In the rows, zero is written as 128.
Where one turn sends some rows of the set: a few examples, then the rows asked:
k_931: [158  99 128 103 114 135 143 139 115 123  95 104 126 133 133 113 106 168
 160 104 113 149 120 123 155 133 147 104 112 166 135 139 117 142 114 114
 125 124 110 137 127 108 134 126 117 132]
k_867: [168 104 108  97 134 134 141 113 129 142 143 125 138 140 104 160 133 129
 141  96 102 143 122 143 152 118 129 135  96 157 109 144 132 149 116 112
 165 142 119 127 105 107 114 134 159 131]
k_226: [112 122  95 110 136 140 109 138  96 128 148 124 129  98 112 141 144 108
 129  83 122 108 135 116 136 135 144 105  85 144  91 120 115 109 108 126
 135 140 115 140 130 141 107 130 146 117]
k_112: [169 140 125 129 118 141 126 120 141 133 130 113 147 117 129 157 135 158
 131 115  96 129 144 113 114 105 141 114 105 163 134 148 123 118 120 105
 152 108 116 137 135 108  96 113 145 180]
k_252: [155 132 134 109 115 151 141 149 110 131 143 109 127 136 144 169  98 143
 129 132 111 120 139 105 145 136 148 121 122 140 134 127 119 134 120 137
 134 117  84 136  86 109  99 136 145 140]
k_779: [154 103 151 123 111 151 143 130 114 106 111 109 124 114 127 126 108 166
 148 100 119 143 119 135 149 125 137 103 111 167 108 151 109 143 102 102
 137 106 103 127 119 121 133 132 127 138]
k_349: [144 119 117  98 107 126 144 132 131 118 142 126 136 112 110 143 131 122
 161  58 113 131 150 122 129 124 146 109  99 132  87 115 132 121 129 123
 142 148 128 141 157 159 127 105 122 127]
k_543: [139 140 110 102  98 130 132 129 145 144 112 149 145 132 113 139 124 122
 140  94 142 150 138 100 167 120 149 125 127 131 114 107  96 132 120 149
 144 141 101 133 138 138  94 109 157 134]
k_96: [151  97 118 115 136 128 148 122 124 118 137 145 152 118 140 158 109 123
 143 107 118 146 157  88 133 150 145  96 117 154 141 106 132 140 104 139
 138 119 123 147 151 174 130 137 125 125]
k_616: [147 116 116  85 114 126 143 137 140 100 145 114 140 109 116 135 127 117
 149  71 119 135 154 129 119 128 158 108 107 126  98 118 129 121 123 131
 135 142 115 139 151 163 120 106 125 119]
k_191: [131 137 127 123 132 148 118 149 122 139 130 152 136  95 120 143 140 130
 128 106 128 135 127 110 153 122 155 102 123 147 150 111  99 107 115 121
 112 126  99 127 158 134 148 118 146 127]
k_413: [166 110  95 106 121 127 129 125 134 158 136 129 138 125 114 158 134 127
 139 118  95 137 136 140 144 128 124 101 104 172 105 138 126 158 115 105
 156 145 123 142 115  91 121 127 159 143]
k_152: [142 135 121 117 109 126 132 139 145 143 110 147 132 119 107 134 136 125
 137  95 130 152 139 115 148 128 140 130 139 131 117 106 100 135 135 157
 142 144  92 140 151 138  98 101 142 127]
k_677: [173 121 125 119 140 122 176 115  93 112 117 111 125 115 136 162 131 143
 141 126 131 125 139 120 142 113 151 108 108 162 116 154 139 123 123 108
 145 158 113 136 109 105 139 109 162 137]
k_220: [137 138 115 119 104 120 135 105 111 119 113 113 122 114 161 131 120 121
 151 130 132 144 129 133 115 131 128 124  92 167 100 134 112 154 120 123
 135 114 130 139 105 140 135 144 149 152]
k_245: [170 121 131 113 115 126 165 116 111 108 117 117 110 115 142 165 129 130
 135 122 110 118 153 121 127 111 140  97  99 152 110 150 109 130 128 120
 145 162 116 133 113 114 149 108 175 142]
k_910: [140 147 108 111 110 126 134 125  99 118 113 107 120 123 164 132 132 132
 143 133 133 139 131 129 116 135 135 147 105 177 108 128 139 135 125 113
 136 141 117 144 110 124 130 146 143 151]
k_149: [137  99 108 127 138 124 142  96 140 132 117 150 134 118 123 160 116 143
 137 104 122 103 125  78 143 132 142 109 113 147 110 131 109 124 115 145
 161 138 105 137 141 154  80 116 146 121]
k_80: [116 121 103 129 134 134 114 124  97 147 153 134 125  81 115 154 144 122
 137  98 119  93 136 111 135 135 141 112  91 137  89 125 125 120 113 130
 137 134 121 133 146 141  97 115 139 129]
k_389: [150 123 120 110 115 153 155 148  97 141 142 107 129 135 151 172  96 145
 143 120 121 133 139 115 145 145 130 126 124 147 122 127 122 139 114 119
 127 120 100 141  90  95 102 132 134 154]
k_745: [148 160 117 100 112 133 126 113 115 110 126 116 125 114 160 120 130 131
 155 128 132 130 131 132 122 127 144 141  94 166 122 136 137 133 115 112
 143 132 125 135 115 139 132 157 143 143]
k_843: [133  88 121 135 120 118 139 104 125 135 112 146 135 118 114 165 119 139
 124 106 120 111 136  69 154 128 136 110 113 146 116 122 119 129 117 145
 147 133 100 137 138 149  78 103 144 127]
k_481: [151 141 101 132 129 143 135 122 123 142 120 109 140 117 121 153 133 153
 140 117 101 146 127 113 109 112 137 129  84 143 139 143 112 115 135 128
 143 102 119 131 135  94 105 109 140 168]
k_303: [148 118 117  93 115 127 144 129 126  96 133 117 157 127 117 143 135 124
 161  71 122 142 160 110 138 117 169 100  97 131  99 115 121 116 115 133
 133 137 127 140 147 158 128 103 120 130]
k_27: [144 128 117 116  94 125 131 147 150 136 113 150 132 114 100 123 129 124
 130  95 142 147 135 104 158 125 144 129 128 131 118 104 116 146 126 141
 135 131  89 133 148 138 107 105 143 135]
k_8: [171 117  93 106 126 141 146 116 117 150 138 122 147 138 124 152 129 128
 131 101 116 162 121 132 144 134 126 131  99 175 115 139 138 151 120 105
 166 140 126 136 107 100 117 121 157 143]
k_392: [139 106 115 107 136 125 134 123 117 125 136 150 155 115 132 172 111 130
 150 112 114 145 156  89 138 130 150 108 126 156 134  96 127 131  93 119
 122 121 121 145 133 171 131 153 128 123]
k_302: [131  96 102 120 141 114 137  96 115 130 108 149 134 105 110 161 115 145
 137 105 121 119 135  73 146 111 144 100 105 147 110 132 105 108 113 133
 142 128 103 140 136 143  80 122 150 122]
k_891: [116 115  95 115 143 134 127 134  93 143 145 129 119  88 116 142 138 110
 144  89 118  96 140 121 132 137 136 102 101 141 100 141 117 114 103 135
 136 134 124 138 150 143  98 122 138 124]
k_750: [162 119 133 117 134 120 178 113  91 119 115 105 128 114 143 168 145 139
 152 119 123 128 146 119 122 128 144  96  96 152 127 143 126 116 121 124
 144 158 123 148 112 109 135 116 167 121]
k_322: [160 138 115 121 126 144 143 120 124 128 143 109 134 111 131 162 121 154
 132 111 115 146 127 117 109 109 139 131  98 155 137 148 122 106 144 105
 140 109 103 134 124  95 111 103 141 169]
k_892: [139 133 126 131 144 142 125 149 123 138 138 141 134  77 116 145 128 123
 127 118 128 122 131 116 159 127 149 115 134 145 151 118 111 128 105 131
 118 123 108 121 158 149 140 123 136 131]
k_273: [156 135 144 132 106 143 141 157 118 132 133 101 137 133 139 167 112 135
 143 112 126 129 145 120 137 150 134 105 124 145 118 121 122 135 110 122
 138 105  98 160  91 101  98 132 144 149]
k_545: [151  94 125 105 122 119 154 122 123 127 147 145 145 112 143 165 108 123
 151  96 121 133 146  84 132 138 152  96 125 157 128 103 136 138 108 126
 137 123 128 150 141 179 137 134 138 121]
k_239: [134 137 123 127 119 145 136 150 109 138 137 150 136  72 128 132 130 122
 126 117 130 124 132 103 143 122 145 101 131 148 147 114 121 126 109 122
 118 114 109 124 162 151 143 125 141 129]
k_114: [154 102 129 108 115 148 143 125 118 108 113 107 129 139 151 125 109 170
 155 110 120 137 110 122 151 128 151 118 109 172 115 147 121 137 124 104
 130 123 106 125 129 104 134 116 116 147]

k_302 turns into k_226
k_349 turns into k_545
Now find these:
k_867 turns into k_750
k_616 turns into k_96
k_114 turns into k_389
k_273 turns into k_112

Where one turn sends some rows of the set: a few examples, then the rows asked:
k_443: [106 117 120 124 164 103 109 145 119 119 159 136]
k_995: [120 117 138 127 138  99 124 143 138 128 168 154]
k_875: [146 116 123 107 135 137 102 118 154 152 138 129]
k_127: [ 93 126 106 140 154 135 113 142 136 138 115 119]
k_78: [109 101 120 115 139 121 140 131 136 144 107 110]
k_994: [112 125 110 161 144 134 103 112 135 129 136 149]
k_103: [129 122 111 131 149 131 116 159 152 111 159 139]
k_762: [102 140 111 131 127 116 115 118 151 136 163 143]
k_246: [138 105 125 137 158 147 105 129 123 148 129 151]
k_839: [101 120 113 131 159 141 118 154 133 146 114 126]
k_244: [116 125 123 136 127 105 127 147 139 140 171 118]
k_334: [143 130 106 117 159 122 121 125 148 108 120 131]
k_881: [126 133 115 121 130 117 145 128 148 122 132 104]
k_102: [120 130 123 118 132 125 153 156 143 130 153 116]
k_912: [144 102 155 124 122 109 115 134 140 145 133 133]
k_514: [101 122 112 133 138 129 136 116 118 119 123 167]
k_612: [128 105 115 109 170 103 108 130 125 118 127 128]
k_217: [116 118 128 148 128 148 102 114 120 129 146 143]
k_294: [103 145 134 131 124 115 132 108 135 134 117 116]
k_131: [139 109 126 122 125 100 112 124 161 117 139 143]
k_535: [133 135 101 105 131 137 151 130 136 139 140 153]
k_601: [ 96 124 135 137 135 133  97 134 111 128 118 149]
k_425: [123 146 131 111 149 139 104 138 108 143 136 153]
k_507: [112 123 129 112 116 126 144 154 153 139 115 139]
k_574: [115 143 106 117 124 136 103 152 135 127 135 159]
k_54: [146 107 115 111 129 106 125 137 152 142 128 114]
k_6: [137  98 125 119 136 152 122 137 126 135 123 158]
k_666: [140 115 146 114 154  92 122 113 128 129 138 144]
k_505: [123 104 109 124 147 108  96 146 143 114 147 128]
k_748: [101  99 122 133 125 133 126 146 140 146 137 104]
k_567: [116 129 121  92 157 115 139 130 132 149 135 159]
k_978: [146 132 120 114 134 149 131 123 131 150 156 135]
k_679: [111 121 146 143 118  94 124 119 135 130 145 134]
k_248: [116 114 142 118 131  93 146 134 134 136 122 153]
k_111: [107 113 133 131 132 140  91 143 118 129 114 146]
k_595: [105 118 130 126 137 132 106 137 115 127 100 155]
k_627: [130 145 115 117 136 132  96 115 129 128 116 143]
k_731: [131 135 136 116 147 127 147 131 131 136 146 101]
k_559: [121 129 126 114 152  89 152 125 120 141 139 125]
k_512: [122 129 154 125 128 138 123 141 129 157 143 117]
k_685: [103 123 115 138 160 145 107 142 130 148 118 113]
k_121: [ 87 117 127 131 140 119 140 131 120 149 135 111]
k_330: [112 116 109 135 157 130 129 138 131 138 123 174]
k_622: [125 146 106 127 126 134 134 103 134 135 150 135]
k_686: [127 138 129 129 177 125 128 132 121 122 154 134]

k_294 turns into k_507
k_535 turns into k_978
Now find these:
k_505 turns into k_443
k_102 turns into k_731
k_875 turns into k_762
k_685 turns into k_127
k_995 turns into k_666
k_679 turns into k_248
k_217 turns into k_514
k_246 turns into k_994
k_627 turns into k_574
k_559 turns into k_54
k_111 turns into k_601
k_121 turns into k_78
k_334 turns into k_103

Where one turn sends some rows of the set: a few examples, then the rows asked:
k_497: [131 116 132 139 132 120 128 150 143 143 107 113 140 147 139 128 107 132
 119 120 121 125 153 105]
k_682: [117 138 143 127 133 134 133 111 151 118  94  94 119 138 140 152 116 107
 106 118 146 110 121 144]
k_216: [130  67 126 118 126 118 136 102 154 155 100 101 133 134 126 160 127 133
 110 143 152 109 138 122]
k_296: [117 104 155 115 110  98 127 112 186 118 120 114 153 125 123 158 147 103
  95 153 119 112 113 121]
k_169: [108 115 122 124 115 118 129 147 153 160  95  98 133 142 108 137 116 144
 127 146 134 113 151 100]
k_903: [ 87 127 142 137 109 100 105 125 151 171 111 100 122 139 129 125 114 122
 106 146 130 141 158 114]
k_355: [120 118 126 157 111 124 117 118 165 161 112 120 140 111 125 119 114 143
  93 129 133 128 152 101]
k_85: [ 95 138 131 122 110 115 126 138 152 149 117 117 131 121  97 113 113 119
  99 138 114 129 132 101]
k_763: [103 123 142 119 120  87 144 101 152 144 103  83 149 127 151 187 115 111
 118 159 138 118 161 131]
k_213: [114 132 147 138 117 101 119 103 202 115 114 109 138 122 152 170 128 117
  97 132 129 132 147 114]
k_834: [107 135 137 132 102 120 127 122 129 103 106  80 123 135 116 160  99  92
 110 156 126 121 145 119]
k_700: [117  96 136 149  93 117 118 127 151 148 120 101 120 130 114 141 115 130
 105 132 102 139 128 112]
k_91: [122 107 137 136 135 118 121 128 130 168 103  96 131 104 122 126 127 120
 108 159 101 143 140 104]
k_407: [121 134 140 148 119 107 123 121 123 105  98  92 113 128 128 157  97 102
 113 139 123 132 148 113]
k_690: [ 94 127 141 123 130 121 126 114 127 112  92  84 107 131 114 158 125  95
  93 141 129 140 139 129]
k_444: [127 117 134  79 128 119 158 116 152 131 110 101 144 119 160 158 126  95
 110 143 127  98 137 124]
k_39: [ 87 113 115 157 143 110 121 120 175 126 116 105 122 108 150 165 148 115
  92 157 123 115 141 110]
k_43: [118 104 124 102 101 134 137  83 150 145 100  95 147 108 104 147 108 109
  90 153 154 114 149 102]
k_714: [121 106 147 102 106 123 136 101 168 154  85  93 141 130 122 158 127 114
  97 162 168 125 128 124]
k_833: [133 134 115 120 124  94 140 117 164 123 104 107 131 117 139 132 163 117
  82 137 120 104 134 128]
k_696: [127 113 138 140 141 108 136 125 128 157 102 111 118 118 141 122 106 128
 110 118 112 134 140 104]
k_705: [105 122 135 126 132 128 141 100 147 140 132  99 170 106 121 158  94  84
  99 149 109 145 140 117]
k_628: [136 112 144 134 135 111 128  87 170 117 105  94 140 107 138 182 116 121
  94 132 144 131 159  88]
k_706: [102 134 136 113 146 123 152 112 157 105  99 108 153  89 106 162 124 115
  92 147 135 113 143 104]
k_747: [110 126 135 118 137 115 130 136 121 107 101  92 113 140 124 148 116  97
 105 130 119 130 146 134]
k_960: [130  69 134 126 132 133 139  91 151 145 102 109 139 122 134 154 136 116
  91 138 145 120 123 127]
k_363: [ 95 104 116 128 121 100 144 113 166 116 147  97 138 116 137 154 131 122
 126 157  97 113 135 120]
k_791: [ 90 111 132 115  93  80 135  83 155 127 111  93 130 118 134 158 120 113
 100 143 117 106 160 136]
k_936: [112 141 124 117 161 118 125 115 171 166 112  97 159 113 128 148 123 107
 106 160 135 147 165 115]
k_35: [ 95  98 135 126 118 108 108  84 161 132 123 102 145 102 148 145 129  93
  84 158 128 100 164 109]
k_40: [126 149 128 118 135 105 142 114 167 164 120 104 163 105 119 149 109 106
 121 165 118 142 139 107]
k_115: [135  83 120 127 118 134 141 107 147 139  97 116 135 106 124 149 115 127
 110 152 152  93 129 100]
k_335: [ 97 127 122  98 120 111 143  99 168 122 128 112 136 100 154 142 121  94
  96 130 103 106 151 124]
k_759: [133 125 121 139 110  89 121  88 162 115 121  88 139 120 145 133 136 132
 105 147 128 113 172 115]
k_562: [103 113 128 125 129 109 135 120 139 171  88  98 109 112 112 132 115 143
 118 145 129 122 140  96]
k_541: [102 127 155 134 146 133 128 120 164 145 112 102 159 121 145 161 113  87
  98 162 138 152 133 130]
k_475: [142  78 127 136 108 140 139  99 153 136 113 106 155 119 136 152 109 114
 106 152 147  99 133 114]
k_510: [115 111 130 120 108 113 138 125 157 176 117 118 138 130 137 114 126 138
 109 129 118 125 134 135]
k_399: [106 105 138 120 113  62 141 119 169 138 110 114 126 135 139 161 137 108
  87 155 134 135 143  97]
k_489: [120 131 125 138 119 125 132  84 138 118 112  84 126 125 125 158  90 109
 106 107 129 111 144 124]
k_79: [127 110 132 137 122 129 112 151 144 156 108  93 154 132 118 134 128 122
 118 160 110 137 152 106]
k_156: [ 98 110 127 106 118  99 139 119 156 107 125 121 139 114 136 124 124 109
  95 164 140 113 165  85]
k_621: [132 113 152 117 129  94 140  96 148 114 119  85 149 119 104 177 130 105
 107 141 113 119 120 116]
k_664: [ 94 133 142 125 113 114 128 115 179  97  92 117 137 111 121 150 141 118
  86 146 143 103 142 121]
k_962: [ 97 100 130 136 114 146 108 139 142 147 111 108 115 121 139 115 130 120
 100 142 120 120 141 119]
k_836: [109 122 140 126 141 126 111 109 140 122 104  87 145 114 154 159 131  90
  99 162 146  89 159 116]
k_965: [107 148 131 113 157 110 142  93 176 164 109 102 150 118 129 149 117 108
  99 139 142 148 146 118]
k_92: [118 157 123 116 130 116 146 106 177 154 121 104 166 117 130 146  94 105
 115 153 136 126 148 110]

k_834 turns into k_960
k_682 turns into k_43
k_562 turns into k_79
Now find these:
k_35 turns into k_213
k_399 turns into k_363
k_836 turns into k_628
k_936 turns into k_407
k_510 turns into k_85

